(in the rows, 128 means zero)
One turn moves every row onto another: examples first, then more rows asked
bebip: [160 132 114 142 127 130 117 151 125  90 141 115  99  84 144 133 148 134
 122  90 135 104 124 113 134 103 135 150 108 113 120 125 152 144 127  96
 119 149 153 122 120  82 152]
reg: [139 108 104 140 125 177 116 126 152 108 140 156 143 166 125 139 144 164
 161 136 130 130 122 142 116  85 141 125 128 140 117 114 151  89 138 119
 123 101 118  89 103 135 138]
bof: [165 133 125 154 135 116 151 153 161 101 169 146 138 138 129 112 110 103
 149 144 141 115 131 155  92 109 123 140 132 137 122 136 120 136 122  81
 150  95 117 141  80 165 140]
kodi: [154 124 123 150 135 111 123 146 132  81 122  87 120  82 142 138 116 118
 128 101 123  98 114 114 116 118 107 164  90 115 130 129 130 137 128 103
 111 152 136 123 132 115 164]
sol: [156 124 104 149 129 128 154 135 145 100 157 188 147 143 124  97 116 139
 134 137 131 117 131 148  79 133 144 137 146 134 132 120 122 145 162 119
 146 112 170 148 125 128 142]
Taduf: [ 98 113  96 142 133 172 107 118 140 117 150 141 135 138 117 134 114 129
 166 156 150 110 126 138  72 124 111 164 121 138 128  99 138  88 152 126
 113 113 147 111 114 158 133]
tomor: [121 125 137 100  93 165 137 135 163 120 119 107 166 134 127 134 134 127
 151 115 104 102 116 147 130 129  90 122 101 129 121 123 150 148 116  59
 123 110 147 159  99 128 124]
nof: [112 149  90 141  97 128 141 146 125 107 123 136 110  99 114 115 152 116
 139 108 109 122 102 146 120 127 126 154 132 138 139  57 122 143 147 123
 122 142 143 105 138 129 157]
fuli: [ 83 140 120 132 114 172 114 132 111 126 156 131 105  70 129  92 152  96
 138 137 138 114 129  90 121 100 109 124 114 112 137 104 130 156 125 104
 141 138 152 137 115 151 160]
rik: [139 138 109 134 129 181 122 119 167 107 142 167 137 115 100 125 146 154
 151 131 131 132 129 112  94 123 144 117 132 139 128 115 146 116 176 117
 147  85 139 118 110 176 133]
laral: [125 106 112 137 122 132 132 137 145 119 172 153 131 139 102  92 129 123
 153 158 155 105 139 108  91 122 114 151 122 158 141 126 144 123 124 111
 120 103 166 177  88 126 134]
Dapo: [166 138 118 141 107 144 121 127 128  96 138 126 107  80 148 139 142 125
 110  92 130 111 133  85 122 118 132 131 108  95 116 120 131 157 124 115
 126 135 158 122 132  84 143]
bev: [ 82 140 120 113 115 156 128 151 162 101 140 126 163 137 109 117  96 137
 135 109 143  88  92 121 116 107  84 137 118 137 128  92 135 151 158  75
 153 108 118 157 130 104 144]
Letun: [104 114 106 135  98 161 122 159 104 135 152 148 109 113 155 116 134 101
 166 108 135 109 103 117 145  82  99 128 127 126 132  86 132 157 100 101
 121 131 121 105 108 110 149]
dubod: [169  78 131 175 118 142 121 121 145 119 149 141 154 160 137  96 128 115
 134 170 132 110 115 131  93 125 115 129 114 121 119 131 117 130 114 107
 142  92 142 151 120 152 140]
Doriv: [165 119 121 142 119 121 138 130 133  94 122 108 128  86 151 148  99 109
 121  94 110 101 120  89 114 125 107 140  95 104 122 121 115 149 125 117
 122 140 135 121 140 111 155]
Gako: [143 138 122 160 140 113 102 138 122  94 141 114 115  76 146 135 109 140
 140 115 153 113 114  86 133  94 111 145  93 117 129 115 146 125 119  94
 119 137 128 128 122  91 155]
Zos: [113 119  88  96 115 151 166 108 122 105 136 134 121 108 144 119 145 123
 117 131  92 131 124 118 133  92 125 132  98 124 131  79 132 119 118 113
 146 158 137 118 147 129 160]
vute: [122 167 113 125 115 166 123 127 162 114 139 129 139 116 111 129 139 138
 122 141 139 130  94 158 122 127 126 134 115 102 103  89 160 144 144  57
 160  90 136 157 122 111 128]
dugu: [135 131 128 151 129 139 142 145 135 119 123 126 128  90 126 111 123 112
 145 116  93 128 112 112 154  90 127  97 121 139 133 108 127 150 140  94
 160 135  96 116 121 169 180]
vezi: [129 114 112 149  97 125 142 136 149 107 186 173 163 152 137 101 125 141
 138 128 151 103 135 104  96  95 102 132 162 139 125 124 109 126  98  99
 131 110 143 131 106 135 116]
reme: [152 136 122 166 122 122 108 126 129 108 139 126 119  71 138 137  99 130
 129 106 142 109 118  57 129 112 113 125 109 112 122 108 130 143 129 109
 131 125 127 131 133  94 149]
Kepos: [128 137 132 160 112 145 113 131 115 111  98 128 137 110 146 117 136 113
 172 149 113 155  99 139 131 107 112 118  77 115 151  96 127 144 120 115
 119 115 122 116 123 136 174]
Taran: [118 101  90 120 126 174 139 123 157 115 170 151 142 136 124 145 108 127
 146 117 135 101 126 103  89 103 105 139 145 152 117  96 129 101 147  99
 152 104 109 103 128 175 122]
Pef: [ 65 141 125 128 124 162 119 122 143 118 132 132 175 139 123 113  76 144
 131 144 136  93 115 132 110 109  98 125 118 104 117 106 121 137 151 108
 138 138 145 147 118  96 153]
Vozur: [120 115 118 151 128 184 117 167 148 113 151 142 136 141 117 135 133 114
 171 112 136 103 126 157  86 109 126 143 157 131 119 148 131 132 153 113
 120 108 129  92  96 169 146]
pek: [120 137 112 148 120 165 124 120 152 141 141 129 146 138 121 127 116 144
 112 144 119 111 105 162 144 111 142 115 144  94  78  96 147 131 135  81
 156 123 130 135 117  93 135]
lerim: [103 144 145 143  94 156 123 133 161 131 123 101 170 128 113 122 126 130
 133 119  99  89 133 152 127 135 111 112 143 114 100 131 121 145 129  86
 121 139 156 137  91 136 135]
rufil: [128  85 119 111 124 217 126 125 148 112 148 144 147 144 135 137 142 112
 155 135 128 119 134 118  83 108 112 127 111 117 124 152 141 128 136 113
 136  94 140 122 123 170 140]
rog: [151 109 109 135 117 137 152 138 154  77 166 144 145 187 122 109 150 134
 117 145 142 127 137 141  89  89 132 146 119 150 133 121 128 116 125 104
 154 108 133 141 134 108 151]

dugu turns into Letun
Taran turns into reg
Now these:
pek turns into tomor
Gako turns into Dapo
laral turns into sol

One turn moves every row onto another: examples first, then more rows asked
fimi: [117 133 124 132 159 116 131 162 112 111 148 107 130 114 112  94  94 145
  92 141 153 115 149  59]
mivi: [111 152 131 116 130 110 129 186 131 111 142 125 121 142 125  89 115 116
  90 137 125 128 148  64]
lur: [ 96 141 112 120 151 141 156 125 104 106 154 150 114 150  94 104 146  88
 130 122 111 152 113 119]
Zabi: [158 165 151 104 130 156 148 148  76 111 137 109 110 102  80  87 161 106
 106 121 145 114 160  93]
Rinu: [114 166 108 144 139 158 151 124  95  67 133 114 141 130 103  90 144 107
 113 140  89 120 120  95]
roniz: [144 151 118 128 179 143 158 127 125 110 145 130 112 117 122 128 178 129
  94 100 125  84 187 108]
zef: [148 155 133 117 141 112 135 175 136 118 168 127  98 148 116 110 134 109
  89 134 127 111 139  55]
fepu: [ 99 141 131 150 154 143 165 151  73  76 162 120 148 108 118 112 160  97
 141 137 124 105 181 105]
kubug: [136 170 124  82 138 137 127 129 106 112 141 119 124 147  86 110 141 116
 104 127 116 141 121  74]
Teno: [127 114 130 146 174 123 135 106 100  96 145 100 142  92 104 109 154 118
 120 156 145 120 158 108]
gifo: [143 168 104 129 133 123 158 126 129 105 116 109 121 152 129 101 144 110
  83  87 113 101 139 120]
zes: [113 123 150 138 152 139 155 171  65  86 159 125 138 123 121 118 147  90
 137 104 114 142 148 123]
deba: [132 120 102 150 184 131 168 121  99 107 139 129 107 152 110 125 151 108
  93  88 129 101 155 135]
Zov: [ 92 155  86  94 189 133 162 136 107  99 150 123 126 120 103  97 127 113
 106 107  88 124 127  79]
pezo: [111 157 128 121 156 164 187 184 111  81 122 122  94 115 115 109 152 116
 123 119  87 123 142  81]
lat: [118 148 122 114 164 151 166 166 107 136 140 120 105  97  94  75 131 120
 104 140 181  85 154  98]
bos: [121 129 134 122 142 125 165 203 109 123 155 116 110 139 118 118 124  93
  91  89 118 111 111  89]
Lam: [117 113  82 126 194 121 142 171 105  98 137 126 106 149  86 100 119 106
 103 141 131 132 126  97]
Napap: [131 159 160 135 126 146 169 192  80 110 133 111 108 131 129 113 172  98
 106 118 127  99 133  98]
Zumos: [126 149 128 122 148 156 132 115  96 121 166 143 124 127  77 108 157 113
 116 156 167 116 137 100]
dodez: [133 130 114 130 166 145 152 105 127 126 148 129 128 146 114 143 128 127
  96  97 138  85 142 115]
Pavok: [147 173 103 122 152 141 103 140 103 113 161 109 147 121  92  78 138 100
 111 151 116  97 162  93]
Pafa: [124 148 161 129 119 133 150 195  83  90 142 126 120 144 121  98 160  86
 114 122 125 131 160 106]
nepat: [105 125 122 147 173 134 139 125  83  86 168 120 152 102 112 128 133 132
 133 145 137 125 158  85]
zik: [ 98 142 130 152 166 137 171 130  81  94 131  94 141 103 133  97 161  96
 134 135 104  98 158 123]
Vezik: [151 131 116 142 162 118 161 144 111 113 112 130  95 120 130 101 154 113
  89  85 149 113 146 141]
zede: [114 150 114 116 182 152 183 154  78  98 146 113 113  75  97  73 147 104
 110 101 118  96 167  99]
Sos: [129 124 128 123 134 161 144 166  99 123 148 119 115 162  71 135 111  97
 119 125 132 117 125  97]
geb: [111 126 151 135 139 142 149 149  79 109 135 115 141 119 125 135 170  96
 128 113 112 134 113 129]
volo: [154 142 129 122 145 134 146 128 138 133 123 130 115 116 134 120 132 131
  91  96 158  97 135 121]
nibez: [116 138 103 134 182 104 138 113 137 103 166 111 132 119 118  93 123 108
 117 150 103 112 164  81]
mog: [117 116 104 138 186 140 143 159 104  99 131 139 121  66 116  78 135 112
 115 137 141 122 132 120]
vive: [ 87 140 108 111 168 134 190 176 113 124 130 127  95 120 109  73 120  93
 116 106 126 122 130 118]
Zamu: [144 162 122 103 170 146 140 200 118 129 150 118 100 105 103  98 145 110
 119 130 115 101 184  79]
zabo: [ 86 144 102 138 165 120 143 141 122 100 160 117 147 106 122 103 117 129
 116 151 125 103 170  64]
Rofaz: [137 115 110 134 176 106 151 161 131 110 163 103 111 112  98  92 106 116
  83 133 149  98 155  68]
tido: [128 127 150 136 127 179 145 154  97 124 142 131 128  80 100 110 128 104
 132 123 141 107 130 119]
deme: [131 157 106 123 167 135 181 131 140  98 118 116 113 131 134 117 147 139
  80 100 126  83 153  95]
Pota: [124 131 151 123 137 120 146 208  94 112 139 112 117 137 121  86 108 102
  95 100 130 132 139  95]
Kudal: [157 160 117 133 144 128 136 122 113 120 142 124 121 139 118 113 175  99
  96  86 114 102 173 131]

Sos turns into pezo
fimi turns into mivi
zik turns into Teno
Now these:
Vezik turns into Kudal
vive turns into Zabi

One turn moves every row onto another: examples first, then more rows asked
Zil: [116 155 130 103 135 136 105 119  90 148 146 186 110 143 167 133 126 129
 146 141 138 189 114 131 156 119 167 138 169 136 141 127  66 184 105  92
 166  70 110  97 149 139 149 135 113 149 128 125 129  92 109 147 150 124
 112 105 151 152]
dafis: [114 150 122 114 116 111 134 129  81 149 138 171 127 119 173 100 140 131
  96 109 117 149 119  66 128 108 157  96 127 126 145 174  74 112 152 119
 149  48 113 111 171 197 121 111 133 146 140 103 141 122  61 178 191 138
  88 139 130 136]
Mifet: [182 100 136 120 150 149 116 124  98 132 141 174 144 157 153  88 114 130
 103 118 147 139 100 145 142  98 147 133 149 133 141 107 106 158 158 112
 130  85  94 130 126 173 192 114 125 144 134 157 107 128  86 167 146 136
  96 133 150 153]
sono: [131 150 125  84 102 115 166 139  99 140 155 156 135 150 164 123 126 122
 127 146 180 139 135  86 166 112 139  78 161 130 109 127  72 160 161 131
 151  82  67 138 121 149  64 111 140 117 117 138 131 111  80 170 169 140
 114 129 115 137]
Kimeg: [130 148 140 114 135 146 106 152 127 149 101 157 144 157 157 120 125 129
 127 119 124 191 106  93 160 114 148 129 119 103 105 135 100 156 167 119
 169  57 148  94 139 152 154 116 154 151 141 127 122 109 118 136 144 143
 112 111 144 157]
Dide: [177 135 150 108 108 142 140 155  94 144 130 139 146 134 179 120 116 111
 116 153 173 145 117 120 150 112 155  97 126 129 169 131  94 152 166 110
 171  72  89 140  99 141  89 120  76 131 126 130 130 125  77 160 173 109
 105 143 108 126]
Savu: [120 124 111 132 108  89 135 135 109 135 148 161 166 158 148  89 175 103
 101 118 113 135 117 114 165 124 139 121 145  98 125 127 101 123 153  96
 150  57 101 139 131 158 126 148 121 137 120 141 158 151  67 149 142  97
 107 129 123 115]
volok: [130 124  97 102 139 124 142 100  94 122 124 192 148 143 155  95 121 136
 109 153 167 142 133 112 139 111 137 147 166 146 105  97  76 189 142 114
 180  76 109 131 138 171 144 111 136 161  75 159 119 153 100 153 142 133
 112 115 147 164]
pofel: [144 129 132 119 160 140 107 134 128 144 105 170 125 141 137 111 125 133
 120 113 127 187 113  93 168 125 139 130 140 105 110 115 109 142 175  94
 148  66 135 106 135 158 164 131 148 166 123 132 121 104 117 127 156 156
 116 108 145 162]
sotu: [125 138 125 151 144  99 142 133  80 163 125 198 106 125 174 126 127 108
 107 136 142 164 123 118 127 107 100 106 100 125 125 154 109 136 171 130
 132  59 122 135 170 176 103 122 115 116 139 132  84 113  70 177 187 155
 108 147 145 157]
nodus: [140 171 127 104 144 133 135 133 101 110 111 162 114 129 161 135  97  91
  88 124 149 149 114 114 104 132 146  99  87 111 106 145  82 145 136 143
 169  62  92 109 171 188 101 113 133 166 117 104 134 122  52 170 169 117
 115 155 112 142]
mabe: [122 168 119 119  88 102 134 121 109 131 119 145 135 126 159 122 156  59
 138 141 158 155 115  86 153 150 129 145 191  97 131 110  78 131 145  96
 141  74  84 127 124 157 111 139 105 162 132 116 123 135  87 194 125 107
 123 134 124 146]
sokap: [122 163 121  82 131 105 112 150 123 122 160 154 115 136 160 129 113 103
 111 139 155 157 110 132 135 118 127 115 161 105 114 187  98 161 166 117
 159  84  83 100 140 131  69 129 139 119 148 135 140  93  93 158 149 152
 109 136 116 155]
Lonin: [141 135 137 129  95 118 170 156 112 134 148 153 164 154 205 109 126  86
 129 132 131 149 138  92 139 100  95 118 155 116 113 135  77 136 148 126
 160  60 100 134 166 160  89 139 116 125  91 116 142 112  89 165 190 166
 112 106 129 141]
gen: [164 144 125  93 136 150 120  99 129 123 126 152 170 133 194  99 131 125
 114 110 154 141 137  62 145 142 142 132 164 116  92  91  77 157 146 107
 149  67 107 102 170 165 137 114 139 172 111 137 109 138  76 158 152 142
  97 100 165 161]
Zarub: [161 127 143 123 116 127 132 168 134 103 159 149 148 134 215 106 123  72
 116 139 161 141 104 114 121 105 131 136 153 119 152 193  91 141 146 127
 164  84  84 122 153 156 114 117 118 133 144 131 145 123  87 180 178 128
 106 133 107 151]
kodem: [130 157 130  99 128 145 160 147 109 163 134 174 120 119 156 109 119 110
 109 134 143 131 129 110 129 113 145 119 118 129 126 114 149  97 160 124
 150  58  76 126 106 131 133  78 127 165 145 119 131 151  66 182 153 111
  97 151 145 140]
reli: [138 131 118 134 110 103 116 120 121 152 145 152 135 158 158 108 153  74
  96 161 160 130 115 154 133 136 143 129 155 119 167  98  83 142 116  79
 171  66  62 125 149 139  90 138 133 148 131 134 110 130  72 162 138 123
 147 140 137 138]
Vura: [118 181 131 103 138 103 172 122 122 151 157 199 137 141 128  98 115 104
 123 105 168 140 115 103 118 138 126  96 135 129 123 121 109 136 164 137
 177  67  88 122 136 151 130  87 150 152 123 145 124 124  44 199 171 140
 131 125 138 154]
kisa: [136 137 141 149 120 139 125 116 109 123 136 211 122  82 175  97 132  90
 113 118 154 156 129 133 139  92 113 131 182 109 145 132  81 101 132 125
 162  67  97 114 167 177 137 150  98 141 137 127 110 143  72 157 192 126
  87 148 102 154]
lofed: [153 156 145 107 106 126 121 148 100 162 134 133 140 148 171 118 114 110
 117 128 115 165 125 147 122 115 116 117 141 113 128 138 105 154 171  95
 158  57 111 114 132 136  73 151  71 129 110 117 136  88  87 137 182 155
 101 124 134 144]
fipaz: [105 178 150 127 123 121 130 102 121 145 125 200 109 135 134  80 107 101
 109 100 161 169 113 130 118 133 128 116 168 117 150 159  87 136 149 118
 185  81  84 102 178 161 134 127 142 145 133 130 123 109  63 159 178 154
 120 147 104 161]
Kifo: [160 175 141 107 106 108 131 118 103 145 121 184 120 137 191 138 142 106
  66 145 157 165 132 144  99 115 131 110 114 141 142 123  89 158 113 131
 144  64 105 107 164 202 110 117 106 136 126 141 130 125  57 158 178 147
 117 168 141 121]
maf: [124 143 110 101 145 133 107 112 103 151 136 176 106 129 153 134 142 143
 153 125 138 169 107 137 151 120 168 157 177 142 128 128  86 163 121  92
 147  85 101 101 157 137 147 125 135 168 115 136 123 114 105 153 154 140
 122  93 152 161]
kigo: [132 155 126  98 145 132 156 134  90 150 141 175  99 116 161 155 107 117
 135 115 153 134 133 120 113 121 121 103 107 149 105 140  81 120 118 108
 108  57 101 132 160 140 112 128 116 128 156 121 114 103  38 188 159 136
  98 135 125 154]
ranat: [108 130 105 135 109  69 133 121 113 169 132 160 157 163 146 109 161 106
 119 126 156 156 111 154 153 112 124 126 136 108 127 123 117 165 154  94
 143  76  80 152 124 156 120 141 106 129 123 112 106 120  89 189 160 107
 137 121 131 183]
meb: [157 109 116 137 162 178 120 109  75 121 128 149 136 114 195 137 104 104
 157 137 167 155 110 122 145 115 135 141 148 127 135 118  77 142 137 139
 159  94  78 110 135 149 133 129 124 161 144 104  92 116 104 180 137 120
 109 134 163 144]
rago: [138 149 112 136 116 137 136 121 109 130 151 173 140 108 183 142 135 108
 104 105 164 185 149 113 146  88 109 110 157 138  95 100 120 117 118 135
 148  46 102 116 164 183 104 156  84 141 100 127 109 148  63 149 178 135
 124 126 130 156]
suto: [120 125 107 109 142 131 145 121  96 149 129 208 166 157 169 100  99 102
 105 147 163 155 120 114 133 113 133 127 162 144 101 107  58 214 144 107
 176  66 116 127 129 178 127 128 125 152  89 156 118 141  99 168 153 137
 103 121 154 162]
Pas: [175 119 126 128 172 171 116 115  98 119 122 159 140 121 179 133 109 107
 140 126 157 153 101 120 146 120 141 168 151 108 134 117  86 134 137 121
 162  97  73 119 149 142 144 113 129 168 122 122  76 134  81 174 134 133
 120 128 161 158]
tate: [122 163 119 109 109 154 120 131 108 162 122 143 118 139 170 129 121 127
  82 122 135 184 149 122 139 105 142 113 127 143 112 109 161 109 124 115
 149  51  87 107 147 140 108 122 108 158 112 107 134 139  71 128 144 134
 121 155 140 149]
suzo: [146 140 110 112 142 158 115 112 130 133 135 146 178 141 198 116 127 125
 128 109 146 138 126  65 139 140 141 113 150 136  83  98  75 172 136 132
 155  59 107  82 162 159 106 119 134 165 126 146 110 136  77 171 137 143
  89 112 160 140]
Rumes: [143 134 139 147  96 129 121 130 140 121 119 112 145 162 155  97 136  72
  97 116 149 129 114 136 147 132 135 127 134 113  92 128 106 136 168  95
 159  49  81 127 144 190 121 156 137 164 132 127 114 112  76 159 133 106
 117 149  97 154]
neves: [158 144 108 139 121 112 125 121 146 128 149 141 154 136 152 123 155  96
 135 104 143 141 135 108 156 144 119 106 149  97 126 120  96 123 135 103
 135  56 103 131 144 123 116 159 129 144 143 120 118  79  57 178 122 126
 141 141 107 161]
nubef: [168 102 142 125 143 155 130 138  92 152 138 184 175 158 170  93 109 120
 109 119 141 138 107 147 136  97 145 117 141 129 138 123  82 154 161 127
 135  85 116 131 121 169 174 120 150 139 157 140 122 119  91 171 160 135
 103 127 163 141]
mupak: [115 153 114  92 105 120 161 124  81 156 102 175 113  98 170 149 126 118
 109 148 159 169 140  79 123 103 124 129 126 145 143 147  71 109 120 106
 156  61 115 132 116 184 116 129 116 142 130 108 143 127  80 171 151 149
 109 156 124 137]

sono turns into Dide
kodem turns into tate
Now these:
Savu turns into Rumes
kigo turns into mupak
Pas turns into maf
nubef turns into Kimeg

